In the data rows, the value 128 means zero.
Some points:
[108 131 105 199 196 107 123 212 110  88 105  52 115 134 131  99 138 175  90 146  95  99  86 139 170  68 101 151 101 118 121 100 118 131  51  61 203 115 177 131  99 107 189 113 118 159 211  66  94  96  83  99 106 121  97 109 143 145 148 105  89 136 179 127]
[200  87 112  89 179  79 127  92  93  85 108 179 105 108 109 126 153  61 225 117  92 124  87 146 115 197  81  99 144 162 160 171  81 123 121  87 145 133 179 111  88 127  96 103 110 179  84 129  87  80 120  97  71 233 141 124 116 150 142  97 114  87 203 112]
[165  67 143 108 166 155  83 144 195 183 206  78  92 123 116 198  69 171 123  53 119 143  94 211 113 165 128 123 141 104 126 145 155  65 158 146 119  90 136 113 167 171 147 109 171 114 166  85 180 141  86 129  92 113 132  59 107 163  15 124 187  91 156 136]
[119 213 130 159 111 172  97 143  76 193  83 161 140 120 166  46 114 106 110  40  95 178  98 109 105 122 198 110 197  85 195 145  92 109 183 137  75  86 173 109 154 153 142 140 134 164 162 183  64 129  60 108 148  55 143 103 144 127 148 116 111  72 180 105]
[174  93  62 164 162  59 112 183  99  65  94 143 106 142 177  92  59 168 107 151 134 212 179 127 113 168  66 109 114 139 126 181 149 219 174 163 118 117 132  94  96 162  89 131 198  60 170 136  73 171 102 197 161 117 131 101 103 130 131 108 104 175  87  98]
[140 195 189 179  52  64 153 139 162 138  92 139 113 111 167 206  89  75 162 122 119  95 172  76  97 157 127 131 142 189 123 178 177 117 100 134 149 100 165  84 193  62  41 111  91 111 177  58 174 153  86  90 136 103 103  92 132 147 160 116 188 169 163 145]
[ 86 156 157 155 128  98 165  88 178 136 156 173  58 123  60 158 150 168 163 139  94 189 147 181 193 134 192 153 130 213 136 164 127 123 114  76 163  76 145 148 136 152 193 136  55 120 150 177  64 145 101 143 166 163 203 148  95 102 113 103 111 155  30 164]
[ 83 202 136  99 159 141 143 150 173  89  83  96 131 124 134 188 114 112 121 102  90  86 171  92 125 146  49 122 117 122 113  68  81  81 196 176 219 107  69 111 150 175 119 214  77 129 182 194 112  85 221 134 133 128 138  65 116 176 133 125 125  80  98 137]
[176  83 142 174 134 138  95  47 173  76 167 150 194 231 186 177 156  60 168 125 184 176 137  97 190 139 132 106 121  89 134  60 135  58 138 183 131 163  98 199 150 135 149  97  82 139 186  90 100 135  89 127 161  91 111 156 114 146 161  73 107 164 132  79]
[162 171  74  64 154 176 130 157  93 160  81 170  83 115 196 185 195 152  91 175  88  83 137  93 129 164 144  99 131  94 146 159 155 119 107 157 103  74 137 221  47 183 102  80 168 166 151 110 152 133 128  89 146 127 101 172 124 128 127  84 187 145  36 182]
[133  93 118 103  74 246 122 194 133 118 109 223 106 145 119 115 100 100 111 159 109 123  79 138 123  72  81  98  86 144  49 115 104 135 113 116 122  96  63 139 150  76 123  87 118  57 129 147  83  98  94 128 112 164 147  85 128  45 168 120 197 108 161 120]
[ 55 156 149 114 138 172 153 165 139 137 144 120 164 137 163 149 119 128 161 136 220 160 132 186 194 149 105 172 233 164 119 160 146 161 151 121 182 179 149 174 145 152 110 107 177 144  85 126  47  92 127 139 191 173  78 155 206 139 127 201 182 119 127 144]
[ 54 119  78 102 105  93 121 161 102 116 255 106 147 136 110 111 111 127 170 136 102  96 151 122 101  75 212  91  87 111 156 197  75 117  91 136 122  69  71 128 112  92  56 131 104 170  96 107  93 129 119 206 104  92  95 135 129 170 169 132 120  75 100 107]
[ 94  87  97 104 163  83 129  76 163 186 101  96 104  87 204 186 110  81  83 128 183 158 165  91  84  82 154 115 138  79 117  79 155  99  71  80 102  95 167 106 165 164 157 103  92 118  96 129 107 170 181 230 162 210 106  78 129  61 162 127  91 108 177 175]
[138 197 124 164 151 158 144 135 150 179 172 140 172 112  65 120 167  85 148 115 199  43 156  84 225 154 113  49  93  87  44 155 162 191 119 128  53 132 132  55 115 139 143 184 166 152 147 151 142 140 116 168 150 147 180 167 117 146 104 112 105 132 169 161]
[116  95 111 230  71 134 142 109 128  92 113  85 138 118  96 119 113  91  64 147 108 134  94 118 133 206 134 126 171 136  88 109 114 129  45 126 116 135  83 138  96 239  84 106 111  91  93 158 135 138  91  90  56 119 128 114 107 138 166 248 113 100 105 125]
[138 157  96  86  59 121 136  80 110  93 108  58 108  90 158  84 130  78 127 175 111 158 111 139 155  75 133 148 162 115  28 128 100 168 122 118 101 129 132 174 154  88 117 102 102  52  90 137 126 113 119 104  97 125 133 116 130 215   8  67  87 108 104 126]
[123 124 142 105 209  67 108 129 114 238 123  86 130 172 130 111  84  93  90 155 141 151 104 140 118  62  67 120 137 148 124 114 136 121 120 104  90 120  66 127 122  94 118 175 100 167  88 168 122 118  76  31  68 156 122 143 123 135 148 121 136 157  66 115]
[ 58  46 110 124 115 150 124 122 121 162 156 148 182 117 202 106 146 161 144 110 137 127 160  51 181  86 145 162 192 198 185 123 126 213 118 144 168 160 102 141 115 122 156 146 157 156 156 137 185 164 155 145  50 122 229 142  92 130 121 103 187 131 183 177]
[ 86 123 127 102  62 121 154  42 122 149  95 122 111 110 130 106  88 245 128 117 134 107 104 105 102 210  41 121 130  78 133 119 166  91 102  65 106 166  67 123 124  64 177  96 124 161 133  98 113 106 130 168 125 116 143 122 114 199 177 108 113  98  86  76]
[121  98 142 143  52  81 170  75 121 156 105 102 177 157 100 163 147 107 136 155 103  95  90 119 102  60  48 164 129 112 184 117  92 121 132  88 127 100 109 133  80 132  62 131 168 159 141 111 142  69 115 160 221 106 139  87  93  44  28 135 101 119 117 101]
[ 51  75 154 150 161  98 203  72 197  78  84 127 174 119 161  83 163 154  96 141  80  83  90 190 124 127 168 136 111  95 150 172 121 115 152 186 102  97 124  77 172 143 148 138 190  60 133 169 168 144 120  85 147 208 101 185 200 128 153  83 172 151 139  71]
[172 154 204  93 167 103 129  85 109  73 132 136 107 125  97  84  91 186  97 133 144 207 100 101 162  64 161 116 105 216  79  60 159 117  68 161 107 123 171 115  87 163  77 126 176 160  84 120 180 110 184 117 179  99 121 113 112 126 161  94 205  46 148  88]
[ 92 107 162 141 134 167 220 177 149 146 146 149  66 119  52 153 174 135 152 121 160 201 126  77  81  70  91  92 138 112 123 177 157  92 149 164 183 182 167 172 124 141 147  98 169 130 141 184 158 157 149 146  35  89  59 170 115 106 112 115  59 162 153  75]
[159 154 129 153 120  45 157 175 111 102 149 152 173 136 154  57 175 156  70 125 138  91  85 160  97 138 130  50 109 170 162 120 141  75 153 151  95 179 145 176 135  62 148 103  34 139 153 163 142 170 170 189 142 132 136 157 180 133  34 209 188 137 155 196]
[181  77 168 161 120 155 117 159  70  84 116  81 110 130 103 173  87 145  83 163 208 115 177 129 105 168 177  90 134 122 167 117  54 132 129  83 173  92 134 111 189  55 167 107 191 123 124 208 167  65 152  71 171 107 125 209 101 128 138 107  93  85 131 195]
[ 77 108 156 145  83  75  74 177  80 121 115 103 110 124 104 105 213 106 211 120 202  98 111 111  97 147 172 127  89 123 102  56  90 116 205  58  86  97 114  95 100 188 179 122 162  89  92  86 101 128 176 116  86  73 118  97 140 141 147 124 211 201  95 119]
[162  89  97 226 175 165 110 139 102 176  97 164 100 120 116  85 106 158 189 111 183  81 142 120 104  65 144 203 126 100 116 157 150  78 176 140 120 187 134 102 162 158  34  92  67 109 156  68 180 120 190 112 153 175 186 154 147 128 131 128  75  72  46 141]
[145 101 160  77 101 159 129 151  64  97 183 140 201 151 102 184  87 145  86 141  77 202  56  88  89 172 161 215 120 109  41 179 126 133 162 132  90 166 147  89  90 150 173 201  87 156 167  94 133 154 169  87 152 177 102 156 145 122 134 113  98 158 141 195]
[ 84  97 221 107 162 200 110 174  81 104 126 149  84 103 118  87 118  69  92 140  98 115 173 158 124 175 112 125 143 118 163  91  75 118  70 168 107 202 172 129 125  95 102 212 108 146  78  96 184 107  69 201 162 138 117  85 127 132 113  93 109 203  72  97]
[187 173 152  98 150  90  79  91 166 176 102 163  90 141  98  62 180  91  89 176 100 163  72 115 133 154 161 145 134 131 130 179 161 142 146 176 223 115  29 107 188 143 173 117 184 148  78  79 165  74 160 170 146  97 111  96 132 133 142 178  73 165 148 179]
[158 189 115 107  96 118 144 140 123 166 142 118 210 120  59 115 165 147 133 137 145 171 196 244 140 145 126 195  61  33 174  92 160 167 147 128 167 137 158 181 138 128  84 121 126 120 120 145 156 168 124 152  65 138 184 132 104 133 198  97 175 138 171 171]
[182 194 153 140 152 180  46 158 171  80 159 131 178 126 181 139 160 161 163 129  89 107 148  92 123 137 119 218 130 185 139 136 153 106 141  62  83  69 142 172 136  71 147 126 164 113  97 186 174 171 143 156 122 193  98 148  72 130 130 206  75 152 127  51]
[143 107  41  65  50 135  95 168 167 103  66 146 117 142 105 139  79 131 190 131 121  90 169 158 130  62 166  97 112  96 173 174 180 115  71 144 114 182 146 118  95 164 193 204  79 133  73 136 159 117 157  71 191  75 146 132 118 148 133 185 126 166 195  91]
[146 133  77  84 157 170  93  72 200  96 105  98 142 108  74 179 122 120  91 137 135  96 116 105 126  86 139 124 109 134 196  87 101 209 200 181 105 170 187  48  75  58 164  84  91 139  99  80  94 149  80 132  71  86 119 122 162 120 144 191 134  85  67 135]
[ 82 136  65  59 125  99 103  86  89 106 141 129 123 141 110  75 127 133 104   0 137  92 165 119 155 187 109 125 124 119 110  98 140 107 110 112 161 107  98 121 103  86  83 145 113  54 102  82 103 145 116  73 111  77 101 185 128   0  71 122 106 130 138 139]
[186 148 137 163 141 162 194  69 102 187 195 121  71 118 185 170 136 154 168 133  64  87 158 205  77 147 149 108  95 189 104  54 124 222 128 147 105 190 116 163 161 142 146 140 170 148 147 145  79 150 177  77 149  96 110 121 192  98 136 166  80 155 151  82]
Along one direction, these points spread out more than along any other. Take the direction at right angles to it along which they spread out most. Then take the direction at right angles to both along which they spread out most. Go by this last direction. How far along it is each point below, from 0 to 99? The average is 50, and the first point in the table lies past the average. One standard deviation of the points above along it is 16.
[ 58  46 110 124 115 150 124 122 121 162 156 148 182 117 202 106 146 161 144 110 137 127 160  51 181  86 145 162 192 198 185 123 126 213 118 144 168 160 102 141 115 122 156 146 157 156 156 137 185 164 155 145  50 122 229 142  92 130 121 103 187 131 183 177] 56
[123 124 142 105 209  67 108 129 114 238 123  86 130 172 130 111  84  93  90 155 141 151 104 140 118  62  67 120 137 148 124 114 136 121 120 104  90 120  66 127 122  94 118 175 100 167  88 168 122 118  76  31  68 156 122 143 123 135 148 121 136 157  66 115] 58
[143 107  41  65  50 135  95 168 167 103  66 146 117 142 105 139  79 131 190 131 121  90 169 158 130  62 166  97 112  96 173 174 180 115  71 144 114 182 146 118  95 164 193 204  79 133  73 136 159 117 157  71 191  75 146 132 118 148 133 185 126 166 195  91] 52
[ 51  75 154 150 161  98 203  72 197  78  84 127 174 119 161  83 163 154  96 141  80  83  90 190 124 127 168 136 111  95 150 172 121 115 152 186 102  97 124  77 172 143 148 138 190  60 133 169 168 144 120  85 147 208 101 185 200 128 153  83 172 151 139  71] 59
[108 131 105 199 196 107 123 212 110  88 105  52 115 134 131  99 138 175  90 146  95  99  86 139 170  68 101 151 101 118 121 100 118 131  51  61 203 115 177 131  99 107 189 113 118 159 211  66  94  96  83  99 106 121  97 109 143 145 148 105  89 136 179 127] 61
[162  89  97 226 175 165 110 139 102 176  97 164 100 120 116  85 106 158 189 111 183  81 142 120 104  65 144 203 126 100 116 157 150  78 176 140 120 187 134 102 162 158  34  92  67 109 156  68 180 120 190 112 153 175 186 154 147 128 131 128  75  72  46 141] 18
[ 86 123 127 102  62 121 154  42 122 149  95 122 111 110 130 106  88 245 128 117 134 107 104 105 102 210  41 121 130  78 133 119 166  91 102  65 106 166  67 123 124  64 177  96 124 161 133  98 113 106 130 168 125 116 143 122 114 199 177 108 113  98  86  76] 36
[200  87 112  89 179  79 127  92  93  85 108 179 105 108 109 126 153  61 225 117  92 124  87 146 115 197  81  99 144 162 160 171  81 123 121  87 145 133 179 111  88 127  96 103 110 179  84 129  87  80 120  97  71 233 141 124 116 150 142  97 114  87 203 112] 63
[182 194 153 140 152 180  46 158 171  80 159 131 178 126 181 139 160 161 163 129  89 107 148  92 123 137 119 218 130 185 139 136 153 106 141  62  83  69 142 172 136  71 147 126 164 113  97 186 174 171 143 156 122 193  98 148  72 130 130 206  75 152 127  51] 54
[140 195 189 179  52  64 153 139 162 138  92 139 113 111 167 206  89  75 162 122 119  95 172  76  97 157 127 131 142 189 123 178 177 117 100 134 149 100 165  84 193  62  41 111  91 111 177  58 174 153  86  90 136 103 103  92 132 147 160 116 188 169 163 145] 15
[146 133  77  84 157 170  93  72 200  96 105  98 142 108  74 179 122 120  91 137 135  96 116 105 126  86 139 124 109 134 196  87 101 209 200 181 105 170 187  48  75  58 164  84  91 139  99  80  94 149  80 132  71  86 119 122 162 120 144 191 134  85  67 135] 56
[ 77 108 156 145  83  75  74 177  80 121 115 103 110 124 104 105 213 106 211 120 202  98 111 111  97 147 172 127  89 123 102  56  90 116 205  58  86  97 114  95 100 188 179 122 162  89  92  86 101 128 176 116  86  73 118  97 140 141 147 124 211 201  95 119] 60
[ 94  87  97 104 163  83 129  76 163 186 101  96 104  87 204 186 110  81  83 128 183 158 165  91  84  82 154 115 138  79 117  79 155  99  71  80 102  95 167 106 165 164 157 103  92 118  96 129 107 170 181 230 162 210 106  78 129  61 162 127  91 108 177 175] 12
